One turn or mirror swaps these rows in pairs. Which row does each one swap with?
labar: [ 14   6   0   4 -14  17 -19  25   8 -22  -4  -1  -8   9   9  -7  33 -10
  -5   4 -17  15   6  12  13  39  -6 -41]
suda: [ -4  19   9 -10 -16  31  -1  -1  -5  -2  -7 -22  25   2  14   3   3  -6
  33 -12 -10 -19  18  -7 -22  18  11 -35]
sim: [ 12  20  -2 -19 -11  27  -3  -6  10  -4   0 -22  25  -4  19   0   5  -4
  25  13   1 -18   2 -14 -24  20  14 -30]
Rera: [ 13   6 -10  17  -8   0  -2  20  13 -13  -9   2  -9  11 -37 -13   0 -33
  -2  10 -31  16  42 -20  -6  15  41 -25]
foson: [ 15   2  -6   8  -6   9 -13  13  13 -20  -7 -15 -14  -1  14  -2  34 -19
  -9  -2 -22  22   2   9   3  38 -11 -39]
Vifo: [ 12  28 -12 -12 -18  16  -8 -14  -9   1 -23  15  17  -2  -1  19   6  16
 -13  16  -5 -15  26 -23 -12  13  22 -26]
Gibuv: [  6 -16  -6   2 -26  21   5   0   2 -28   2 -10 -15  29  10  15   0  -1
  -2 -13 -11 -13  11   1   5  11  11   4]
pege: [ 13 -12 -12   6 -17   5  12  -2   6 -15  13  -9 -15  21   9  22   0  -5
 -13 -17 -14 -17   6   3   5  15   3  -3]
muf: [  9   2  -3   6  -4  -2  -9   9   1 -10 -21  -2 -16   7 -45 -12   9 -25
   0   1 -29  10  47 -22 -12   8  40 -21]
Beze: [  9  13  -9  11  -5  -9  -1   9   6 -13 -16   9 -10  11 -41 -11  -3 -33
   2  -5 -28  15  38 -23  -5  16  39 -16]
Vibol: [ 21 -22  -3  12 -11  20  11   5   0 -14   7 -12 -12  30  10   6   0   8
  -2 -13 -20 -14   2 -10  -2  12  11   0]
sovi: [ 15  12  -1   2 -17  19 -15  15   8 -26   1  -7  -8  10   4   5  37  -7
  -7   2 -26  20  13   5   6  43 -14 -40]
Zarub: [ 17  28 -13 -23 -11  11  -5 -12   4  -2 -22  10  12  -7   0  27  13  15
  -4  21 -16  -7  22 -31 -11  17  25 -27]
totu: [ 24  14  12  -9  24  13   8   3  21  -7 -11 -17 -17  21 -16 -32 -10 -29
   3  -4 -23  18  27  -4 -16  25  13 -38]
vof: [ 10  37 -15 -14 -22  12  -9 -17   2  -3 -27   3  10  -5   2  30  16   7
  -5  17 -11   4  19 -26 -12   8  25 -27]
tupev: [  7   4  -1  13  -1  -5  -4  12   9  -5  -7   2 -12  10 -35 -27   8 -25
  -7   4 -23   7  38 -11  -5  -1  48 -17]
Sudu: [  3  12  -9 -27  -8  27 -15 -12   2  12  -4 -28  27  12   5  -3  -4  -9
  18  -4  -1  -9  14 -12 -29  28  19 -24]
desit: [  9  12  -5  18  -1  -4  -3  12   2 -16 -12  -2 -25  16 -41 -12   0 -25
  -1   0 -24  14  43 -26 -11  10  33 -17]
fevep: [  0  37 -15   1  -1  27  -3  -6   3   1  -3 -12  20   4   9   9  16  -5
  12 -19   7  -8 -10  -3 -15   9  11 -13]
dizad: [ 26  12  16   1  14   4   8   1   3  -9  -7 -13 -19   7 -18 -42  -9 -20
  -6 -14 -17   5  31 -10 -12   0  -2 -35]
balu: [  6   4  -3  11   3  -3  -4  12   8  -8  -9   4  -7   9 -39 -16   4 -36
  -6   3 -21   4  46 -25 -11  20  41 -25]
gipi: [  9 -21   0   8 -20  10  12   2  12 -20   7  -9 -21  22   8  12  -3  -3
   0 -12 -23  -9  -5  -7  -7  13   8   4]
kubo: [  9   7 -11  14 -10   0  -5   8   5  -6 -18  -3 -20  16 -39  -9  -3 -35
   0   5 -29  13  42 -20  -7   9  36 -13]
meluk: [  8   9   4  10 -11  15 -15  20  22 -21   0  -6 -13  19  13  -3  28  -7
  -7  11 -21  24  11   2  15  35 -11 -35]
Moser: [ 13  27 -13 -12 -26  12   6 -16  -6   1 -17   4  12 -15  -2  29   6  11
  -7  19 -12  -1  28 -21 -11  15  27 -20]
rap: [ -7  28  -3 -11  -6  20  -9 -14   4 -12 -17 -27  19  11  16   0   1  -1
  23 -11  13 -20  12 -15 -15  10  21 -22]
Neka: [  9   5  -7   8   6  -2  -3  16  14 -20 -14  -4 -14  10 -36 -14   0 -32
  -8   3 -26   5  47 -31 -11  22  36 -14]
koz: [ 21  -2   0   0  18  10  14  17  21 -10 -16  -9 -24  13   5 -29 -13 -18
   6 -22 -23  12  23   3  -3  17   2 -40]
folog: [  9  30 -11 -19 -21   0  -3 -12 -11   5 -18   9  19 -15   3  14  21   5
 -10  17  -5  -3  30  -9 -12   3  20 -22]
Muke: [  6 -24   2  11  -8  15   2   6   7 -10   5 -14 -23  25  16   7   7  -4
   9 -16 -25 -19  -5  -6   0  10   4  -8]
gab: [  2 -13   2   4 -10  17   7  -1   7 -33   1  -6 -21  19  15  -5  -5  -1
 -10 -20 -22 -20  -4  -9  -1  15  14   2]
zukiv: [ 19  -2   6  -1 -12  21 -17  19   9 -16   1  -2  -9  10   3  -8  38  -3
 -11   9 -24  21  13  -4  13  40  -8 -41]
ziteb: [ 15 -14  -4   9 -14  13   3   2  -3 -16  17 -13 -19  35  16   7   3   9
   2  -2 -14 -11   2  -5  -3  11   4  -1]
basip: [ 17  11  21  -2   0  23   5   1  21 -13  -6  -5 -18   5   4 -39 -14 -22
  10 -11 -34  11  34  -8 -16   9   5 -44]
dedos: [ 12  29 -11 -16 -29  11  -8 -11  -5   8 -27   3   5  -6  -6  26  13  13
  -6  16 -10   9  27 -22 -15  14  23 -27]
rivo: [  9   3   4  22  -5  -3  -2  12  10 -23  -9   9 -18  12 -39 -13   8 -33
  -7  -1 -24   6  34 -28  -7  10  36 -12]
fabob: [  0  24  -3 -10  -9  27  -9 -11  -4   6 -16 -20  31  12   8  -7  18  -3
   8  -1   1 -20  -4 -11 -22   7  16 -35]
mos: [ 14  33   1 -21 -22  20 -16 -15  -5   4 -17  13   9  -6  -8  22  14   4
   0  22  -5  -8  28 -19 -23  12  18 -24]
kaver: [ 12  14   2  -2  -5  10 -16  27   2 -25  -4   2   1   9   9  -2  33  -5
   1  -6 -18   9   6  -5  15  37 -17 -45]
vapo: [  7   3   1   4  -9  13 -12  18  11 -17  -8  10 -16   7   0   0  29  -4
   0   0 -22  30   5   7  10  41 -12 -42]
viril: [ 28   8  18  -4  14  13  13  12  12 -17   4 -18 -22   4  -6 -35 -10 -30
   5   0 -19   4  33  -8 -22  23  15 -39]
paneb: [  3 -16   3  12 -13  12  12   4   4 -27   9 -15 -18  18  11  14   4  -9
  -4 -15 -28 -15   6 -15   4  13   8   6]
zuke: [ 16   4   0  19   4  -2  -7  12   9 -12 -24   5  -7   5 -36 -20  -1 -35
  -8  -5 -23   8  40 -24   0  13  34 -20]
Fik: [ 13   4   0   1 -12  22 -19  10   5 -22  -1 -10 -12   9  20 -11  36  -3
  -8  -7 -21  16  16   0   0  38 -21 -35]
Fir: [ 15  32  -5  -9 -20  17  -2 -28   2  -2 -22  13  11  -7  -2  25  13  -1
  -3  23  -7 -14  25 -23 -16   6  24 -23]
duzud: [ 21   4   8   5  -9   2  -7  24   5  -6 -16   5 -18  15 -41 -17  -2 -28
  -8  -4 -20  18  34 -21  -7  20  40 -15]
lozu: [ 30   7  12  -6  22   5   2 -12  15  -4 -20 -13 -12  11 -17 -35  -9 -15
  -1  -4 -24  20  26 -12 -20   8  12 -47]
zer: [  0 -20  -1   7 -17   9  11  -4  -1 -32   4 -20  -9  28   9   8   7   4
  -2  -9 -32 -11   1  -1  -4  13  10  -3]
Fuziz: [ 33  12  16 -10  22  -3  11   1  13  -4   5 -13  -7  19   2 -30 -16  -8
  -4 -10 -31  16  27  -5 -15  16  10 -38]
Gusak: [  3  25  -7 -20 -24  12 -10 -15  -3   5 -24   9   9  -7  -4  21  14   4
  -8  26 -11   1  32 -29 -16   0  22 -20]
Piza: [ 35  12  13  -9  32   0  -1   9  20 -12  -4  -1 -14  16 -10 -30  -4 -10
   1 -13 -17  14  24 -17 -21   8  16 -39]
zosu: [ 14  30  -8 -11 -26  12  -9 -14  -3  -9 -18  15  10 -10  -5  30  25  10
 -10  17  -8 -11  21 -22 -10  11  19 -28]
Lon: [ -5  21  -4 -13  -2  22 -10 -15  -2   4 -12 -34  32  16   0   3   3  -9
   8   6   8 -18  22 -14 -25  12   9 -26]
tuf: [  7  22  -9 -26  -6  23  -2 -12  11   0 -10 -27  26   8   6   5  -4   6
  18   0  10 -14  10 -10 -26  20   8 -23]
doza: [  7 -28  -9   1 -19  12   8   1   1 -20   3 -11 -16  12   8  14   1  -7
  -5 -10 -19 -22   1  -6  -7  16   4   2]
Mol: [ 15 -19 -11   6 -17   4  12  -1  -2 -28  -1 -13 -18  19  13  16   6   3
   6 -16 -20 -13   0   5  -9  22   8  -1]
saz: [ -1  28  -5 -16 -18   5 -10 -16   1   5 -12  13  10 -12   5  25  20   9
  -5  17  -2   2  32 -22 -15   9  22 -21]
miliv: [ 13  30 -15 -24 -31  18 -15 -13  -4   4 -22  10   9 -10  -9  24   5   1
  -7  17  -9 -10  16 -11 -10  16  16 -15]
Rop: [ 15   5  -7  13 -10  14 -13  12  14 -14   5   6  -4  16   1  -9  35  -5
 -11  -3 -23  28   2   2   8  46  -2 -33]
fule: [ 11  12   1  -5   0  27 -11  -1   3 -15 -26 -25  31  14  11  -3   5  -6
  20  -7   1 -31  14 -15 -25  20  12 -38]
Geni: [  9  29  -8 -10 -31  19  -5 -14  -3  -7 -33  12   9  -9  -6  23  19   7
  -8  14   0 -11  25 -22  -4   8  14 -26]
Daza: [ 10   3  -6   9   1  -7 -10   6  10 -13  -8   4 -19  14 -33 -15  11 -31
   3  -2 -30   8  49 -13  -8   5  45 -19]
moki: [  5   4   5   2 -12   3  -8  16  11 -27  -4  -8  -4  10   7   0  31  -2
  -9   4 -30  23  10   1  10  29 -21 -43]
bibe: [ 18  24  11  -5  21   3   2   1   9 -15 -17   3 -26  18  -3 -36  -9 -20
  11  -9 -18  15  31  -9 -12  14   5 -49]
todaf: [ 19  24 -11 -21 -20  11  -6 -23   2   2 -17  10  14 -14  -3  18   9  11
  -8  18  -8  -8  31 -27 -10  12  28 -29]
Memis: [ 32  31   2   6  17  15   4  11  13 -13   6   0 -26  20  -9 -30   0 -16
  -7 -26 -15  17  23  -2  -8   1   7 -32]
Mutek: [ 17   8   6  22  -2  -3  -4  15  13 -15 -15   4 -12   7 -44 -14   6 -27
   0   0 -14   8  45 -24 -19  14  34 -27]
kati: [ 14   9  -7   4 -14  15 -16  19  10 -27  -1   4  -6   6  10   1  37   4
  -6   2 -33  15   5  -4   1  36 -13 -48]
bodel: [ -2  20 -13  -8  -5  38  -1  -3   1  -3  -6 -21  24  18  26  -5   8   9
  18  -4   2 -10  11  -2  -4  28   4 -19]
taf: [ 24  26  20  -8  23  13   0   2  20  -9   4 -15 -27   9  -5 -25  -9  -9
  -3 -14 -35   9  30  -5 -28  16   8 -35]
vig: [ 26   9  14 -21  17  10   0  -3  16  10  -2 -15 -21   9 -10 -27 -20 -25
  -1  -6 -23  15  32  -7 -15  21   9 -40]
som: [ 13   6 -10  10  -5  22 -15  17  14 -16  -9  -8  -2  -1   9  -3  29 -14
 -14   0 -24  17   9   5   5  39 -21 -39]
gam: [  6  38 -11 -16 -26  10  -5 -13   2   0 -18  11  10  -1  -6  26   3  12
 -13  12 -10   1  27 -22  -6  10  31 -27]
nug: [ -3  31  -7 -17  14  27 -12 -15   4  -8  -5 -24  25   2   8   5  11 -10
   8  -1   6 -23  11 -10 -21  19  13 -14]
Dok: [  6  28   0 -16   0  18 -15  -1  12  -2  -1 -29  31  12  13   6   9 -14
  25 -10 -11 -10   7 -17 -29  15  12 -18]
Sibe: [ 20  11  27   5  23  18   6  -4  16 -15 -20  -4 -15   7   0 -36 -17 -13
   2   0 -22   0  28 -18 -11  17  -3 -36]
bolu: [ 11   3   3  20  -8   3   2  12   6 -17 -23  14 -19  15 -42 -19   7 -28
  -2   0 -20   7  35 -25  -6   9  32 -19]
lop: [ -6  24  -9 -10   2  17 -12  -7  12  -1   0 -37  35   3  12  -2   1  -8
   9  -3  -8 -14  10   0 -20  27  15 -25]
fuba: [ 13 -19   0   5 -19  11   9   4  -2 -22   4  -4 -20  17  17   4  -4  -1
  -3 -10 -12 -14  -1   3   1  14   6   6]
maza: [ 17   4  12   7  -4   3 -10  10  13  -9 -18   2 -19   5 -40 -14   0 -38
   2  -4 -21   9  39 -20 -17   7  39 -15]

Muke pairs with Fik
pege pairs with Rop
fabob pairs with dizad
kaver pairs with gab
fevep pairs with Memis
tuf pairs with totu
suda pairs with basip
saz pairs with Daza
lozu pairs with Lon
ziteb pairs with foson
doza pairs with zukiv
miliv pairs with duzud
tupev pairs with folog
sim pairs with viril

